One turning vector, and how many steps it has turned
The counts run from 0 to 210.
[ 2.57 -0.88 -2.27 -1.03  0.26 -3.65 -3.37  2.60  3.38  3.56 -1.48  1.48
 -1.27  1.23  2.53  0.64  3.52  1.44 -0.69  1.61 -0.15 -1.25  2.56  1.43
 -0.97 -2.20  2.55 -1.47 -3.21  2.69  0.37  1.84 -1.30 -4.74 -2.57 -1.50
  1.29  0.58  0.78 -1.65 -1.49  1.90  2.37 -1.29 -1.70  1.96 -1.18  1.85
  1.22]
46
[ 3.58 -2.56 -1.65 -1.24 -0.42 -0.65 -3.23  4.30  2.55  3.48  0.29  0.27
 -1.73  1.44 -0.91 -0.43  3.33  1.81 -2.32  1.07 -0.20 -2.53  0.97  0.50
 -0.31 -1.52  4.20 -0.11 -4.29  0.23 -2.21  0.25 -1.07  0.82 -2.78 -1.76
  1.29 -0.10  2.32 -0.86  1.17  2.80  1.78 -4.06 -1.10  2.02  1.69  0.22
  3.28]
42
[ 0.22  0.11  0.80  2.87 -2.76  3.52  0.88  0.57 -3.70 -2.11  0.29 -1.85
 -0.78 -0.32 -3.17  0.49 -3.42 -1.42 -1.36  1.78  2.78 -1.14  1.42  1.49
  2.76 -1.24 -0.57 -0.36  3.21  1.36 -0.70  1.83  1.16  4.98  2.93  1.96
 -3.19  0.48  4.32 -1.07 -2.35  1.14 -2.75  2.09 -1.39 -1.75 -1.80  0.20
  2.58]
195
[ 0.55 -2.94 -3.19  1.20 -2.93 -1.46 -2.91  4.88 -1.62 -0.07  1.56 -6.36
  0.67 -4.25 -2.91 -1.41  1.91  2.06 -0.63 -2.70  2.60 -0.85 -0.29  0.60
 -0.17 -2.03  2.01 -0.40  0.45 -0.33 -1.08 -0.54  1.78  4.53  0.25 -4.50
  0.73 -0.74  0.84 -0.39 -1.03 -0.86  0.86  1.71  1.28 -0.29 -1.07  1.93
  1.51]
202
[ 2.05  0.15 -0.92  2.79  0.32  0.64  1.04  0.11 -0.08 -3.74 -0.36 -2.82
 -4.07 -0.94  0.02  1.53  0.57  2.34  1.42 -2.33  2.59  3.90 -0.35 -2.66
  1.10  0.01  2.98 -0.51 -3.67  0.80  0.61  0.78 -1.11  0.28  0.91 -4.59
  1.83 -1.21  0.11 -0.91 -5.17  0.01 -0.10  0.35 -3.70 -1.98 -0.52  3.67
 -0.41]
99
[ 1.26 -2.90  0.10 -1.74  2.33 -2.25 -2.83  1.89  4.61  3.88  0.03  2.18
  2.74 -0.09  3.02  1.10  1.97  1.39 -1.04 -1.49  0.59 -3.34 -1.91 -0.23
 -2.79 -0.36 -0.38  0.39 -2.54  2.87 -3.67  0.74 -0.79 -1.74 -3.24  0.73
  1.57  1.15  1.29 -3.95  2.14  0.62  2.34 -1.76  1.31  2.04  0.11 -1.32
  1.20]
180
[ 1.49  2.16  0.84 -0.37 -0.90  2.94 -3.96 -3.33 -0.17  0.48 -0.09  2.44
  1.55  4.51  0.27  1.80 -1.80 -2.32 -3.29  3.98  2.14 -1.54  2.25 -0.82
  0.59 -0.43  2.16  2.88  1.01  1.01 -1.58  2.71  1.26  2.29  0.77  4.71
 -2.60 -0.31  1.83 -2.38  0.34  0.69  0.41 -0.32  3.06  2.39 -0.37 -2.75
  3.02]
83
[-0.75  0.91 -0.50 -0.17  0.63  2.45  1.98 -2.19 -2.34 -5.83  0.12  0.15
  0.40  0.58 -2.60  0.50 -1.22 -1.14  0.14  1.74  2.35  0.82 -1.55 -4.08
  3.20  1.98  0.07  0.41 -1.99 -3.42  1.54 -0.21 -0.40  6.38  2.38 -1.50
 -0.88 -2.91  1.78 -2.53 -2.32 -1.79 -0.14 -0.41 -1.58  1.26  2.61 -1.37
 -1.30]
32
[ 0.71 -0.14 -1.72 -0.71 -2.47 -3.77 -3.17 -0.07 -0.53  1.56  0.11 -2.00
  5.32 -2.36  2.37  1.08  2.27 -1.99 -0.60 -1.98  0.17 -1.72 -0.24  0.29
 -1.79 -3.62 -0.14 -1.17  3.90  2.86 -2.45  2.29 -1.88  1.18 -0.02  0.57
 -1.88  0.92 -0.77 -2.39  1.44  0.96 -0.98  3.42  4.62 -0.92 -2.20  1.53
  2.90]
20
[ 1.88  2.00 -0.98  0.42  0.55 -3.80 -0.95 -0.98  1.02  0.44 -2.12  2.71
 -0.98  1.46  3.77  1.93  1.23  0.20  0.23  3.07  0.40  3.00  3.83  1.50
  0.00 -2.18  0.19 -1.41 -1.93  2.95  2.33  2.37 -0.89 -6.55 -0.64 -0.71
  0.66  1.19 -0.23 -1.29 -4.76  1.05  0.71  1.09 -2.48  0.80 -2.14  3.06
 -1.02]
50
[-1.32 -2.57  2.10 -1.01  5.11 -2.06  0.69  2.16 -0.93 -1.69  2.58  2.32
 -1.02 -0.38  2.68  0.29 -1.94  1.27  0.36  3.50  1.80  0.81  0.38  2.42
  1.27  1.22 -2.52  1.37 -1.69  0.16  1.49 -2.00  3.06 -3.12 -0.20 -1.15
  2.27  0.62  2.12 -2.10 -3.06 -1.24  1.55 -2.60 -3.93  1.88  0.18 -2.50
 -4.37]
5
[ 0.78 -1.50  0.70  0.57  4.04  1.35  4.52 -0.26 -1.97 -5.55  1.06 -0.23
  1.20 -2.29 -3.59 -0.16 -2.50 -0.24 -0.58  0.63  1.25  3.16 -3.26 -1.51
  0.19  0.90 -1.95 -1.55 -1.50 -1.55 -1.74 -1.04 -0.85  4.07  0.66 -1.57
 -0.16 -0.52 -0.33  0.09  1.52  1.90 -1.14 -4.20 -1.48 -3.41  3.08 -1.72
 -1.19]
170
[ 0.86  0.12  1.59  3.83 -2.24  3.02 -0.74  1.18 -2.81 -1.36  2.28 -2.54
 -1.08 -0.74 -3.72  1.20 -2.62 -0.76 -1.49  0.44  2.84 -0.91  0.97  1.55
  2.79 -1.14  0.78  0.38  3.40  1.51 -1.35  1.73  2.55  3.84  2.52  1.21
 -2.10  0.47  4.33 -0.12 -1.82  1.00 -2.14  1.49 -1.41 -1.78 -0.75 -0.06
  4.36]
196
[ 2.03 -1.24  0.00 -1.45  0.35  1.56 -1.17  0.09 -2.29 -1.18  1.23 -2.04
  0.46 -0.35  1.07 -1.16 -2.21  0.13 -2.49  0.54  0.43 -1.71  0.60  2.72
 -1.50 -2.57  1.26  0.26  3.48  4.86 -4.77  2.07 -0.89  0.43  0.47  0.89
 -2.67  2.08 -1.21 -0.45  3.24  4.65 -2.41 -1.72  4.29 -2.80 -3.14 -0.78
  2.31]
15
[ 0.88  1.50 -1.22  2.30 -2.96 -7.16 -1.70  0.37 -0.41  0.78  0.27 -0.11
  3.77 -2.50  2.30  2.42  3.60 -2.96  0.10  3.04  0.52  3.77  2.19  0.83
 -1.28 -3.39  0.57 -0.90  1.36 -1.33  2.27  0.17  0.08 -2.25  0.80 -0.78
 -0.91 -0.03 -1.12  0.24 -1.48 -0.26  0.79  3.09 -0.19 -0.08  0.07  3.52
  2.07]
159
[ 2.37  1.51 -2.63  2.38 -3.26 -5.40 -4.26  0.16 -0.03  1.62 -0.66 -1.41
  2.42 -1.72  1.96  0.35  2.72 -1.13 -0.96  3.43  0.79  3.62  2.93  1.58
 -2.49 -4.42  2.10 -0.53  0.62 -0.02  0.41  1.65  0.58 -1.02 -0.72 -1.27
 -1.74  0.45 -3.09  0.72  0.06  0.58  0.93  3.10  2.61 -0.20 -2.15  3.68
  1.84]
157
[ 1.51 -1.55 -1.12 -0.63  0.63  4.50  1.31  1.32 -0.68 -3.04  0.63 -0.58
 -0.87  1.10 -3.11 -0.89 -1.16  0.12 -1.32  2.63  1.65 -1.98 -0.86 -1.96
  2.25  0.81  1.97  0.71 -3.21 -3.61 -1.46 -1.47 -0.57  7.32  0.63 -0.90
 -0.94 -2.23  2.61 -1.43  0.67  0.66  0.30 -2.96 -1.49  1.10  3.05 -1.54
  1.51]
36
[ 0.66 -1.07 -2.83 -2.21  2.44 -3.02 -2.50  0.22 -0.32 -3.96  2.41 -1.71
 -1.58 -1.22  3.95  0.87  2.83  1.68  0.80 -0.48  0.94  2.95 -0.80 -2.71
 -0.94 -0.02  3.98  2.37 -2.35 -1.06  1.88 -1.50 -1.35 -2.59  0.69 -4.43
  3.27 -2.39 -2.09 -2.39 -3.63 -0.94  2.40 -1.74 -0.71  1.79  0.39  0.78
 -3.17]
209
[ 1.50 -1.75  0.71 -1.44  1.37  2.65 -1.27 -0.07 -2.72 -1.27  2.71 -1.26
 -0.45  0.99  0.65 -0.04 -2.58  0.26 -2.85  0.42  0.37 -0.83  0.29  2.23
 -1.26 -1.94  1.92  0.46  3.72  5.48 -4.81  2.25  0.24 -0.84  0.36  1.36
 -1.50  1.95 -0.32 -0.73  1.78  4.62 -1.97 -3.16  2.90 -2.37 -3.07 -1.79
  1.94]
14
[ 1.29  0.73  2.08  4.55 -0.47  2.10 -0.34 -3.56  1.61 -0.97 -1.63 -0.91
  2.48 -1.49 -0.59  3.14 -1.52 -0.68 -0.82 -3.35  3.49  1.75 -2.36 -3.47
 -1.73 -0.66 -0.64  0.09  0.31  3.68 -4.92  3.43  0.20  3.63  0.00  1.55
 -1.76  0.67 -0.33 -2.73  0.62  0.37 -1.20  1.77  3.42 -2.75 -1.11  0.65
  3.61]
128
[ 1.20  0.09 -1.19 -0.70  1.02  5.17 -0.03 -0.01 -1.36 -3.62  0.45 -0.81
 -1.67  1.42 -4.72 -0.27 -1.70  0.34 -1.45  2.23  2.83 -0.01 -1.46 -2.95
  2.63  0.77  2.11  1.03 -3.77 -2.55 -1.07 -0.45  0.50  7.16  0.85 -1.08
  0.28 -2.27  1.55 -1.23 -0.17  0.46  0.61 -2.92 -0.34  1.13  3.52 -2.50
  0.54]
35
[ 2.44 -3.74  0.00 -1.56  2.70 -0.11 -1.81  2.58  3.39  1.90 -0.33  0.25
  2.03 -0.40  0.33 -0.57  0.75  2.34 -1.76 -1.30  1.07 -1.49 -2.92 -0.77
 -3.63 -0.17  0.27  0.20 -3.25  2.03 -5.49  0.90 -0.06  2.04 -3.05 -0.99
  1.19  0.78 -0.13 -1.96  4.09  2.21  1.52 -4.30  2.75 -0.07  1.16 -2.23
  1.37]
177
[ 0.74  2.61 -1.15  2.90 -2.15 -6.79 -2.42 -1.06 -0.75 -0.29  0.72  0.46
  3.32 -2.98  0.47  2.60  3.28 -2.46 -0.07  2.91  0.75  5.32  1.15  1.12
 -0.19 -3.12  0.14 -1.08  0.64 -0.17  2.71  1.36  1.80 -2.95  0.18 -0.79
  0.38 -0.13 -1.78  1.08 -2.46 -1.29  1.77  3.08 -0.01 -0.32  0.38  2.61
  0.19]
160
[-1.31  3.20 -3.01  0.05 -0.66 -2.81 -1.55 -4.26 -1.85 -3.61 -0.83 -0.52
  3.24 -1.71 -0.46  1.76  0.99 -1.76  0.78 -1.45  2.54  2.48 -0.87 -3.88
  1.81  0.37 -1.85 -0.83 -0.59 -0.10  2.68  2.33  0.09  1.95  1.61 -1.50
 -0.22 -2.67 -0.71 -2.84 -3.33 -4.00  0.92  4.43  1.72  1.85  0.91 -0.52
 -2.87]
27
[ 3.08 -2.03 -1.91 -0.87 -0.16  3.24 -1.95  3.63  0.88  0.47  0.14 -1.65
 -2.27  1.43 -3.67 -1.86  0.90  1.84 -2.56  2.50  1.02 -2.13 -0.24 -0.71
  0.22 -0.37  3.80  0.29 -3.77 -1.39 -2.92 -0.19  0.42  5.12 -1.55 -1.70
  0.35 -0.31  2.19 -0.38  1.69  2.54  1.28 -4.18  0.24  1.37  2.46 -1.70
  2.61]
39
[ 3.49  0.90 -1.99  1.03 -3.23 -0.51 -3.61  1.34 -0.26  1.03 -0.88 -2.04
 -1.37  1.12  1.99 -0.42  0.83  0.86 -2.34  3.29  0.35  0.46  3.75  1.74
 -2.34 -3.43  5.68  0.94  0.47  1.42 -2.16  0.85 -1.90  0.88 -0.93 -0.54
 -1.66  0.66 -1.45  0.41  0.59  3.34 -0.16 -0.36  2.55 -0.83 -3.01  3.94
  3.82]
153
[ 3.22  0.60 -1.13  2.76 -3.14 -4.04 -3.20  1.75  0.74  2.05  0.59 -1.02
  1.44 -0.40  3.25  0.92  2.99 -1.29 -1.27  2.74 -0.31  1.75  3.27  1.68
 -2.05 -3.63  4.03  0.55  2.05  0.35 -0.79  0.82 -1.66 -1.04 -0.11 -0.06
 -1.44  0.41 -0.61  0.14 -0.58  2.50 -0.37  1.09  0.46 -0.67 -1.52  4.62
  4.84]
155
[ 1.80 -2.89  2.73  4.21  1.27 -0.20  0.67  2.49  2.12 -1.95  2.33  0.72
  0.95  0.17  4.28  0.02 -1.32  0.90 -0.52  4.36  2.19  3.75  0.18 -0.14
 -3.13 -0.10  2.75  4.36 -2.10 -4.11 -1.34 -3.32  0.30  2.73 -0.36 -1.00
  0.19 -0.46 -0.74 -0.17 -0.07  1.04  1.13 -3.08 -1.54 -0.47  0.66  2.47
  1.54]
106
[ 3.17  0.06 -1.58  1.56 -3.33 -2.35 -3.12  1.94  0.23  1.40 -0.88 -1.94
  0.93  0.34  2.98 -0.61  1.60 -0.26 -1.48  3.39  0.09  0.12  3.87  1.63
 -3.14 -3.99  3.94  0.33  1.31  0.43 -1.41  0.78 -2.44  0.40 -0.56  0.07
 -2.30  0.21 -0.45  0.40  0.23  2.89 -0.80  0.62  1.83 -0.37 -3.21  4.51
  4.39]
154
[ 3.32 -1.39 -3.39 -1.98 -0.14 -1.08 -3.26  4.20  2.59  2.70 -1.51 -0.25
 -1.34  1.15 -0.05 -1.26  3.01  2.63 -1.59  2.39 -0.09 -2.85  1.87  1.44
 -1.58 -2.11  3.72 -1.02 -4.64  0.28 -1.68  0.77 -1.00 -0.07 -3.30 -2.24
  1.26  0.39  0.97 -0.57  1.17  2.48  2.07 -2.77  0.02  2.18 -0.13  0.65
  2.11]
43
[ 1.31  1.76 -0.41  0.12 -3.08  0.67 -3.08 -0.41 -0.97  2.76  0.93  2.39
  2.67  2.10 -2.20  1.56  0.94 -3.08 -3.14  4.23  0.91 -2.89  2.36  0.51
  2.29 -1.85  1.12 -0.03  2.20  0.18 -0.68  1.81  1.26  3.31  0.89  3.43
 -3.40  0.17  4.39 -1.35  0.35  0.86  0.08  1.89  0.16  2.26  1.03 -1.23
  4.84]
86
[ 0.75 -1.57 -0.61 -2.15  2.01 -4.39 -2.42  2.68  0.19  1.27  2.66  2.06
  2.97 -1.11  0.71 -1.91  0.14 -0.54 -2.35  7.07 -0.43  1.40  0.95  4.37
 -1.82 -2.14 -0.24  1.14 -0.50 -1.81 -0.48 -1.24  3.66 -1.94 -1.66  0.81
  1.13  0.99 -1.26  0.97  2.02  0.76  2.98 -2.94  1.24  1.06  1.19 -2.50
 -1.68]
112
[ 0.22 -0.82 -0.58 -2.66  2.17 -4.11 -1.67 -0.02  3.48  2.64 -1.77  3.35
  2.89  0.79  5.18  0.92  1.34  0.27 -0.64  0.43  0.48 -3.63  0.30  0.74
 -2.39 -0.14 -2.94  0.01 -1.71  2.78 -0.28  1.55 -1.37 -2.00 -2.41  0.94
  0.27  0.61  1.96 -4.96 -0.73 -0.61  1.70  0.68  1.06  3.34 -1.99 -0.69
 -0.88]
183
